Each run below is a few steps of one of 6 hidden systems, one row a step.
trace 1, Q_33, 9 rows:
[[ 10   2  52 -26  14 -13   7 -33  -9  27   0  24 -14 -46  78 -20 -29   9
    8 -11]
 [-16 -27 -23   9 -12 -26 -12 -22 -54 -26  15 -48   8  -5 -57 -31  -6   9
   42 -25]
 [ -1  21  -3  -1  -6  55  35  11 -28 -10  19   4   8  53   1  62  27 -18
  -30  28]
 [ -2  54   3 -27   5 -27  -7  11  28  82 -22  -3 -21 -23  21 -30 -17  -9
   -2  19]
 [ 47 -55 -20  27  32   4   6 -40 -13 -12 -34  -8  13 -33 -20 -23   7  47
   19   5]
 [-19  -6  -3 -10 -52  17  11  65 -21 -65   9  12 -34  16 -20  -2  23  -6
  -21  20]
 [-47   1  45   8  13  17  -8   5  22  60 -33  13   5   7  11  33 -62 -26
  -13   3]
 [ 22 -14  13  -9  20 -16  23 -41  -9  -5  42  -8 -15 -42  40 -40 -12  25
   63  -5]
 [-36  -2 -46  12  -9  25   5   2 -20 -28  28 -24  13  20 -85  -8  19  -2
  -17  -8]]
trace 2, Q_796 (9 x 20):
[[  4 -59   1 -20  15 -28   7 -55   6 -46   3  -2  20   0 -30  10   2  42
  -41 -20]
 [-15  -3  38 -31 -40  10  11  28 -38 -35  -5  20 -23  35  13  34   6 -18
  -60  14]
 [-44  14  42 -33   3 -20  21  -4  37  17  46   0  -1  10  48  41 -40 -10
   20  -7]
 [ 48 -35  17 -12   3 -30  18 -17  19 -57  34   6 -30 -16  44 -27  14  29
   38   4]
 [ 44  28 -14 -31   2  -8  18 -42 -47  -7  32 -12  12  31  15  21  52   4
  -36   4]
 [ 13   5  19   4 -11 -38 -37  12  44  -8  12 -12   2  73  -3  39   5 -47
  -16  -9]
 [ 27 -29  33 -34  -1 -71  -4 -12  17  22 -47 -12 -12  -7  28  15 -29  29
    8  17]
 [ 13 -28 -12 -11   2   1  14  -7   1 -56 -16  30  40 -14  38  54  30  44
  -28 -19]
 [-17  47  18 -33 -42 -19 -26  31 -24 -20  19  22  -5  -1  49  -2  19 -34
  -36 -34]]
trace 3, Q_339, 9 rows:
[[ -1 -16 -38  16  17 -20 -11  -7  36  37 -39 -36  11  17 -86  -8  -9  13
   -2  19]
 [  0 -13 -11   3 -26 -33 -34  43  15 -33 -26  11 -21 -55   5 -63   2  18
   22 -19]
 [-47 -16  -3  30  -7  67   8  38 -25   7 -54  24  12 -24 -21  19 -26   2
  -14   9]
 [-54  16  -1  -3 -15  25   4  34  49 -41  62  20 -19  11 -15 -11   1 -24
  -17 -13]
 [-45 -17  35  -3  35  20  24 -55   1  30  31   1  -1 -31   6 -14 -61   8
   20 -16]
 [ 19  13 -44  26  15  27  25  -8 -16  -2  48 -31  -4   7 -31 -30  24   0
   59  22]
 [ 52   1  14  23  34   4 -12  -6  61  49 -26  14 -30  -9  17 -44 -12  -9
    6  28]
 [ 11 -59 -27  44   9 -12 -22  10  38 -31 -37 -14  29  11 -47  21  -2  18
   30  -8]
 [  6  -8   1  19 -11  21 -14  37  10 -45  -9  48   6 -54  64 -16  15   8
   14 -29]]
trace 4, Q_339 (9 x 20):
[[ 19   1  23 -39  41 -19  31 -53  41  48   4   3  -4   2  26  18 -17  24
  -31  23]
 [ 45 -30 -35   0   2 -38  -8 -40 -31 -37   6 -37  16  15 -46 -16  36  27
    5  -8]
 [ 52   7  33  11 -25  -8 -31  26 -40  11 -54  18 -30  -9  53 -26   6 -22
   -1   9]
 [-22 -11  -3   5 -19   0   0  46  16  -9 -37  -8  19  54 -22  82  -5  -8
  -17  20]
 [-21   0  15 -56 -18 -38  13   1  24 -50  36  25   0 -30  47   5   8  29
  -28 -27]
 [-14  -4   6  -8  12  40  28 -52 -91  10   1  -3  17  -4 -11  14  -6  11
  -33  -5]
 [ 23  40   9  -7 -20 -14 -10  10 -13   3  48 -24 -41  53  -4 -24  23 -51
    1  18]
 [  7 -19  34 -26  14 -53   7 -20  23  55 -37 -24  -9   7  11  23 -46  16
   18  27]
 [ 26 -18 -54 -19 -19 -27  20  22  -9 -50 -14 -18   6 -11 -22   5  46  55
   12  20]]
trace 5, Q_862 (9 x 20):
[[ 34  10  13  23 -38 -10 -33  53 -28 -27  -8   4 -34  -2  37 -38  17 -31
   41  -2]
 [-49  15  -3 -26 -28  14  36  32 -58   1  -8  -4   0 -43  23  12 -19  27
   40  11]
 [-11  19 -28 -41   1  -9  22   0  35 -14  29  21 -18 -57   1 -57  21  40
  -26  -4]
 [-14  29 -27   4 -14  -7 -45  -4 -41  33 -34  -9  12 -16 -46 -47  12 -17
  -44 -26]
 [  7  -1 -31  27 -15   6   3  41  -1   1  -2 -37 -31  19 -57 -33   5  -9
   53  37]
 [ 22 -19  20 -17   7  18  42  -7 -37  32 -45   0 -39 -25   7 -19 -21  34
    1  57]
 [-50 -42 -13   2  22  18  13 -12  47  -7 -16  16   9 -40 -53 -18 -31  41
  -28  -9]
 [  7 -12  31  26   8  21 -35 -18   4   2   7  13 -33  16 -32 -60 -14 -47
  -46 -14]
 [-30 -17  10  29   6  32  13 -23 -55  12  24 -38   2  33 -43  13 -31 -24
   42   5]]
trace 6, Q_15:
[[ 30 -34  52  31   9   8 -31 -31 -40   4 -38  15  14  11  41  23 -24 -25
   -6 -24]
 [-12 -43  -5  57  16  45 -12 -12  -4 -49  17  13  37   4  -4  27  -1  -7
   28 -38]
 [ 41  12  21  13  13  16  -1 -26 -13 -21  41  17  17  16  78  29  26 -23
   17 -24]
 [  5  22 -21  36  11  19 -46  -7  21 -11  14  17  43  26  -5  15  33 -40
  -35 -49]
 [ 55  11 -23  25 -13 -18 -40  36  17 -37 -12  15  13 -11  52  -7  48  -7
   28 -22]
 [-11  31 -35  -5  -6  18  -2  34  20  -9 -26  34  50 -12  33  55  36  14
  -38 -17]
 [ -2  12 -19 -25  -5 -20  -3  23  71 -45  33  35  -4 -37  27 -27  30  22
  -18 -23]
 [-23  50  -8 -45 -38 -24 -19  24 -34  -1  -8  16   6 -32  24 -15  23  -2
  -46 -27]
 [-44  23 -39 -16 -43   1   7  72  18 -37  14   0 -21 -11 -35 -20  20   6
    3  12]]
trace 7, Q_15:
[[  7  11 -21   5   6 -30 -21 -17 -35  67 -60 -41  25   1 -32   9 -13   5
   16   7]
 [ 31 -53 -24  16  24  24  43  -4  21 -20 -26  -6 -12  -2 -36   1   4  52
   13  52]
 [  4 -29  69 -23  20   1  17 -39   6  22 -18  24 -18   2  35  17 -41   4
  -44  11]
 [-47 -47  17  26   2  11 -26 -32 -27 -26  13  -5   8 -18 -44 -35 -37 -10
    4 -49]
 [ 23  -2  23  15 -18  23  17   1 -83 -27  22 -15 -12  16  36  11  11 -18
   53   6]
 [-11  15   2  29  19  40   3  -4  31  17  29  -4  20  67 -15  55  -1 -46
   -8   6]
 [ 56  -1  -5  27  28 -46 -39 -30  46  19   6 -15  15   4  22 -17   9 -11
   43 -23]
 [ 38  -3 -39  20  11  18 -12 -15 -39   5 -59   9  48 -15   1  23  38  21
  -31 -11]
 [ 25 -41   9  15   6  31  12  27  53 -61  -7  50 -16  -8  25   3  19  18
  -26  12]]
trace 8, Q_33, 9 rows:
[[-11 -24  28  -4  23  48  47  -6  28 -10   2  34   9   8  38  63 -18  17
  -18  22]
 [-37  17  17 -40  -9 -44  -9  -8  18  12  37  -8 -36 -33  -7 -69 -28   0
    7 -15]
 [ 20 -48   1  43  35  32   2 -63 -18 -10  11 -17  19  40 -45  16  -6  -9
   -6  -6]
 [ 17  49  -4 -14 -25  -1  11  49  22  -9  44   0 -40  32  22 -10  34 -32
   10  30]
 [-10  -3 -24  32  42   6 -18 -13  64  61 -45   1  33 -13 -30   7 -21   8
   -7  -4]
 [ 49 -24   4  -3   0   2   9  -3   9 -65  19  35 -21 -34  46 -37  34  25
   -1  -5]
 [-55 -14   0  20 -30  -8 -47  34   0 -18 -18  -7   9  19 -58   1 -21 -34
  -16 -33]
 [ 17   2  40  11  20  26  13 -18   5   4  21  24  13  14  82  54 -11 -20
   19  -6]
 [-33  35 -38 -20  -9 -50 -17  -1   9  14  37 -30  12 -31 -17 -42   3   9
   44 -34]]
trace 9, Q_796, 9 rows:
[[ 15  17   4  -3  33 -35  -8 -59  -1  69   9 -45  19  21 -11   6 -21 -11
   27  -5]
 [ 59 -64  -4  45   5   2 -18  12  20 -40 -50   7   0  24 -13  15  16   8
    4  15]
 [  0  36   7 -23   3  14  -2  -6 -31  55 -53  22  19 -18  36  24   3   0
  -58   1]
 [-43 -23  14  32  -3   1 -44  12  30 -31  10  20  33 -12  13  15 -24 -22
   18 -64]
 [  7   3  13 -16 -35 -15   7  20 -79  -1 -19 -12 -27 -40  31 -35  -9  11
   47  11]
 [ -7  27 -53  19  12  34  26   5   1  -8  36 -12  48  11   1  48  35   8
   41  -3]
 [ 40  37 -16  10 -11 -21 -36  40  37  19  -7  -1 -36   4  -1 -60  26 -29
    4  14]
 [ -9 -14 -32  -7  27 -35  -7 -52  -1  37 -24 -39  39  -9 -55   3 -11  32
    2 -15]
 [ -3 -39 -12  23 -28  27  -9  58   2 -48 -54  21 -10  12 -35  12  12   5
  -36  19]]
trace 10, Q_918 (9 x 20):
[[  3  11   9  -8  -8 -35  -3  36  12  40 -46 -14  16   2  45  59 -21   6
   49  16]
 [ -3  20  -5 -22   5 -41   4   5  39   1  34  -1  14 -36  64   6   0  20
   63 -19]
 [-21  35 -24 -43 -32 -37  20  11 -48 -12  35 -28  -5 -30   9 -20  16  20
   41  -4]
 [-58  45  -8 -33 -46 -24  -4  60   7  12  13 -15 -21  11 -23  -6  -8 -22
    2  11]
 [-31   5 -24 -22  -7 -60 -26  15  72  10  -6 -13   3  -9 -43 -17  -8  13
  -17 -16]
 [ 30 -29 -11 -13  -1 -48   1  -3  38 -14   3 -24 -45 -10 -42 -65   1  26
   17  26]
 [ -4 -24  44 -47 -20 -19  25   4  -7  -3 -15   5 -62  -9  -6 -34 -29  18
  -33  39]
 [-66 -44  48  -3   1   6  -7  -5   8  -1 -13  16 -17 -30 -17 -23 -67  -2
  -13 -20]
 [-28 -53   4  17  -6  19  -9   0  11 -80  19  28  -1 -28 -21 -29  -2  15
  -14 -36]]
trace 11, Q_862, 9 rows:
[[  0 -12 -33 -44  14 -39  29 -26  10  17 -22 -15   7 -43 -28 -17   1  69
  -12  17]
 [ 16 -24 -22  21  -4   3 -35  17  25 -16 -52  16  -5  -3 -52 -36  19   2
  -61  -5]
 [-33 -11  30  21 -28  13 -16  37 -17  19 -22 -21 -37  39 -45  -8 -41 -44
    8  23]
 [ -3 -45  33 -21   6  -7  48 -30 -20 -17  29 -21 -42  -1  -9 -15 -33  26
   35  34]
 [ -7 -29  -6 -11  26  40  31 -50 -17 -26   1  27  19 -19 -21   4   7  37
  -68  -7]
 [-22  19  -9  20  20  30 -18  -8  46  20  24   3   7  46 -52   3   2 -43
  -54  -8]
 [ 38  -4  26  16  18 -23  -8 -38 -10  42  12 -45 -12  58 -10   6 -15 -36
   34  18]
 [ 40 -51  -3  19  26  15  34 -23  -6 -24 -20  -7  22   7  16  54   0  40
   35  22]
 [ -6  -9  21   5  22  36   7   8  61  -4 -16  55  14   0  40  39  -3   2
  -54  -2]]
trace 12, Q_918, 9 rows:
[[ -8  13  12  23 -22 -21 -54  43  18  29 -43 -13   1  44 -21  19 -11 -51
  -10  -6]
 [ 43 -35 -14   4  21 -52 -15  -1  72 -12 -37   2  21  -7  11  22   9  39
   13  -1]
 [ 37 -17  10 -19  18  -9  52 -29 -10  -1  25 -15 -34 -19  28 -23  -4  38
   50  39]
 [-43  26  50 -43 -27   5  12   0 -60  11  23   9 -27 -13  41  -8 -28 -23
  -17  -8]
 [-74  -6  -6  17 -25  -4 -40  30  -5 -16 -12   1  34 -11 -27  13 -26 -22
    9 -54]
 [ 11 -16 -53  10  -5  -5   1  30  60 -62  22   1   9   9 -36   3  43  24
    4   2]
 [ 23  11 -18 -32  21   2  50 -34   8  28  19 -25 -26  25 -41 -13  15  24
  -30  53]
 [  4   8  57  -3   6 -14 -28 -27  -9  52  -4  -6 -34  21   1 -34 -39 -48
  -25  -3]
 [  9 -53  28  21 -20 -33 -50  10 -15 -33 -58  11  15 -13  14   7 -20   1
    0 -39]]

Which system made each run below?
trace 13 (2 x 20):
[[ 17 -18 -31   9   7   3 -10 -26 -51 -21 -40   7  56 -31   7  26  29  35
  -15 -33]
 [ 12  17 -14  40   3  67  31  37  -1   2  17   1 -15  20  11  11  11 -22
   50  39]]
 : Q_918
trace 14:
[[ 44   3 -13 -14  13 -25   6 -19  10  21   4 -18 -45 -26 -21 -87   8  17
   10  26]
 [ -1  -2  41 -25 -29  -9  -3  27 -34  20 -49  14 -53 -21  11 -41 -26  -3
  -31  25]]
 : Q_918
trace 15, 2 rows:
[[  4   4 -18 -36  23 -16  19 -36  51  -8  29   3  18  33 -25  32  23  18
  -67   4]
 [ 38  -1   4   4   4 -40 -40 -20  16  16 -20 -20  14  69 -25  33  16 -30
  -40  -3]]
 : Q_862
trace 16 (2 x 20):
[[ -2  27  -2 -38 -12 -27   5  37  73  16  -6  10 -30  25 -13   2  10  -4
  -50  37]
 [-29 -35   8 -41  20 -47   7 -41  52  -6   9   1   4 -24 -24 -11 -28  44
  -31 -16]]
 : Q_796
trace 17, 2 rows:
[[-16 -21   9  -3 -19 -41 -41  26  16   2 -47   9 -16 -52  -6 -54 -27  10
    6 -21]
 [-46 -15 -34 -12  -9  20  29  -4 -60 -23  -8  -9  37 -37 -22  22   2  46
   10 -11]]
 : Q_796
trace 18, 2 rows:
[[ 33 -43  -6  34  34  20  -4 -15  33   9 -48  19  -7 -47 -12 -46 -12  33
    6  10]
 [  6 -39 -17  67  -8  41 -30  39  10 -51 -17  14   3   8 -31 -12  13 -18
   16 -12]]
 : Q_339
trace 19, 2 rows:
[[  1 -16  62 -12  11  34  22 -39 -51  23 -15  20 -24  -3  29  -1 -37  -8
  -41  14]
 [-44 -37  27  47   7  40 -17  -9  -5 -16  26  -1 -11   7 -40 -27 -44 -34
   21 -24]]
 : Q_15
trace 20:
[[ 23  35  22 -46 -10 -36  12 -15 -19  42  15 -28 -47  27  -3 -31  -2 -17
  -18  38]
 [  6 -39 -38  -7   6 -32  16 -25 -22 -13 -27 -40  30  -2 -56  20   5  54
   13   8]]
 : Q_862
trace 21, 2 rows:
[[ 11  22  46 -21   6 -26 -16 -35 -36  38  -8   9  10 -25  75   4 -20 -11
    6 -31]
 [-32 -11 -48  38   5  53  -4  -2 -13 -32  17   0  25  -3 -69 -17  19  -2
  -11 -21]]
 : Q_15
trace 22, 2 rows:
[[ 15  34 -18  -5 -19  24   2  11 -64 -22  -3  16  37   5  46  47  49  -1
  -17 -14]
 [ -3  10 -17   9  -2  11  -9  34  84 -44  38  26  -2  28  -3   9  29 -19
  -23  -8]]
 : Q_15
trace 23, 2 rows:
[[-22  14  19 -10   3   3  -2  22  85   5  25  21 -14  43   1  29  -9 -30
  -46   6]
 [ 15 -11  46 -17   0 -66 -28 -47 -25  13  13 -34   4  35  14  17 -26 -21
   11 -25]]
 : Q_862
trace 24, 2 rows:
[[-36  -9 -21  15 -18  44   9  18 -34 -26  18 -11 -28  -2 -73 -50   3  -8
  -11  12]
 [-30  -8  50   6  -4  16   5  20  21  20  12   6 -61  -4   0 -46 -57 -29
   20  21]]
 : Q_339
trace 25, 2 rows:
[[-49  26   1 -11  -9  22  11  17  -2 -11  44  24  -9 -65  36 -45 -13   7
   29 -26]
 [-33  14 -18  22  38  69  30 -25  -4  54  10  -6   6   0 -48  -6 -20  -8
   -5  21]]
 : Q_339
